Each path below is one point turned by a fixed rotation once a step. After each direction that follows a path, write how fast that rotation turns it, in degrees each step (0 if it stays still).
Each turn is a multiple of 5 degrees from 10 to 175, or 0.
Each row of a path follows its step; steps can be skipped.

step 0: 10.2 -13.3 10.0 7.6 -1.2 -3.8 -24.5 6.9 0.1 12.0 -21.5 10.6 0.2 -13.7
 -4.9 2.7 -25.6 0.2 -9.9 18.4 -10.3 -7.4 11.5 10.9 -16.8 4.4 35.0 -16.0
 10.9 11.6 -18.1
step 1: 8.6 -15.9 -2.8 4.9 -13.1 -11.6 13.2 14.5 1.7 28.2 -17.7 -21.1 -15.7
 -10.1 -9.1 -11.7 -6.8 -10.7 -13.2 1.1 -7.8 -7.1 1.3 3.8 -0.7 4.7 9.2
 0.6 -3.7 44.3 -18.9
step 2: 10.2 -7.4 3.7 -0.8 -41.8 27.1 1.7 -5.4 -1.6 6.9 10.9 -10.0 4.7 6.2 -15.0
 -9.4 15.5 13.9 -17.2 10.8 2.0 9.2 11.1 13.1 6.9 -4.3 -3.2 -8.7 4.1 36.6
 -11.1
step 3: -7.3 10.3 -21.0 6.8 -37.8 10.5 -13.7 8.7 4.8 17.0 -2.0 3.6 -2.0 -5.0
 -3.6 11.8 0.9 18.3 -19.4 3.8 -17.6 33.6 19.3 3.4 -5.0 -9.9 11.0 -1.2
 -2.1 -0.8 11.6
step 4: 11.4 32.2 -6.6 -1.3 -13.5 -10.1 -19.7 8.4 -1.8 24.9 -18.9 -14.1 -7.6 8.9
 17.3 -1.9 -16.4 20.8 -16.5 -8.4 13.3 18.0 7.9 -25.9 2.7 1.1 -4.9 -7.8
 6.8 10.1 6.9
step 5: 17.2 -2.8 14.8 12.8 -13.0 16.7 -28.1 -2.5 -22.2 9.6 -5.7 7.0 -4.4 -6.5
 19.1 -5.3 -18.1 11.1 -5.4 -2.0 14.3 -3.6 12.8 -24.0 -11.4 -2.8 11.8
 -15.9 15.3 2.4 -27.5
step 6: 17.4 -12.7 0.7 24.5 -21.3 -0.4 -0.9 15.8 -7.0 20.7 -4.4 -7.4 -11.3 -12.9
 11.8 8.3 -5.0 -23.7 10.2 -0.8 -7.7 1.5 11.8 -9.1 -37.0 -2.2 5.5 0.6
 -15.0 13.5 -20.3
step 7: 27.6 8.1 15.7 7.3 -22.4 13.0 20.9 8.6 9.3 -4.7 -6.3 -17.3 -2.4 3.6 4.0
 13.5 12.9 10.9 -5.5 5.1 8.9 -1.6 10.1 2.7 -22.7 5.9 -16.2 -6.5 -15.0
 38.7 -2.0
step 8: -0.4 6.9 5.0 16.2 -26.8 33.9 17.5 10.7 1.0 -15.1 -8.1 2.7 4.9 -13.4 -1.2
 12.4 1.2 31.1 -29.1 8.5 -14.4 2.8 21.5 -6.7 -7.4 0.2 3.2 7.4 0.8 -3.7
 2.1
step 9: -5.1 18.7 -4.0 5.7 -17.8 6.3 3.6 20.2 -13.3 19.8 -10.0 -27.1 7.4 3.6 6.8
 -4.5 -13.7 4.5 -25.0 4.6 -7.0 9.5 3.2 -28.8 -9.7 1.5 -10.5 24.8 -0.9
 -18.4 12.1
step 10: 15.5 12.1 20.3 -9.7 -8.0 14.6 -25.9 -3.8 -21.8 15.5 0.8 -13.5 10.8 10.6
 7.6 4.5 -18.6 9.2 -12.6 22.3 16.5 -4.3 -13.7 -14.2 -25.3 3.3 -16.5 -6.3
 8.3 -13.2 -5.5
-3.0 -4.0 -2.7 3.3 -0.1 -3.5 -10.7 5.6 -0.9 -1.7 -11.7 8.6 0.2 8.2 0.1
 -1.1 -3.1 -2.8 3.5 2.1 8.9 -1.8 -11.2 -8.3 -5.3 -1.6 0.6 -2.4 0.7 -2.6
 -5.2 -> 65
5.5 2.2 1.8 8.2 -2.2 -2.9 -9.0 0.2 5.5 -5.2 1.1 -2.4 6.4 -1.5 -2.5 9.8
 -5.4 6.8 8.6 -4.3 -5.7 6.5 -8.4 9.1 0.4 -0.1 -6.2 1.9 -2.4 3.7 1.3 -> 90
2.5 -2.0 0.4 5.7 -2.9 5.6 -4.2 0.3 6.4 -7.8 3.2 5.9 1.4 2.4 -8.9 -4.6
 -2.5 -0.4 5.0 5.3 -6.0 1.5 13.7 -1.2 1.3 -2.1 3.4 0.7 4.9 -10.9 -8.2 -> 130
5.0 5.2 -3.5 -9.8 2.7 -3.1 -1.7 -1.6 8.3 0.3 -2.6 5.9 -3.8 3.4 -1.4 9.4
 4.1 -0.8 0.2 9.6 2.0 3.1 6.0 5.4 -10.4 0.0 -0.5 -8.5 -5.6 -2.1 7.3 -> 95
-5.8 0.7 -0.2 -0.9 5.1 4.5 0.4 -2.7 -6.7 -0.2 0.4 11.7 5.8 -5.9 9.4 -3.2
 4.5 9.2 -1.1 6.5 -9.3 5.4 -4.0 4.0 -5.0 2.9 1.2 -3.2 -1.5 1.3 -9.2 -> 135
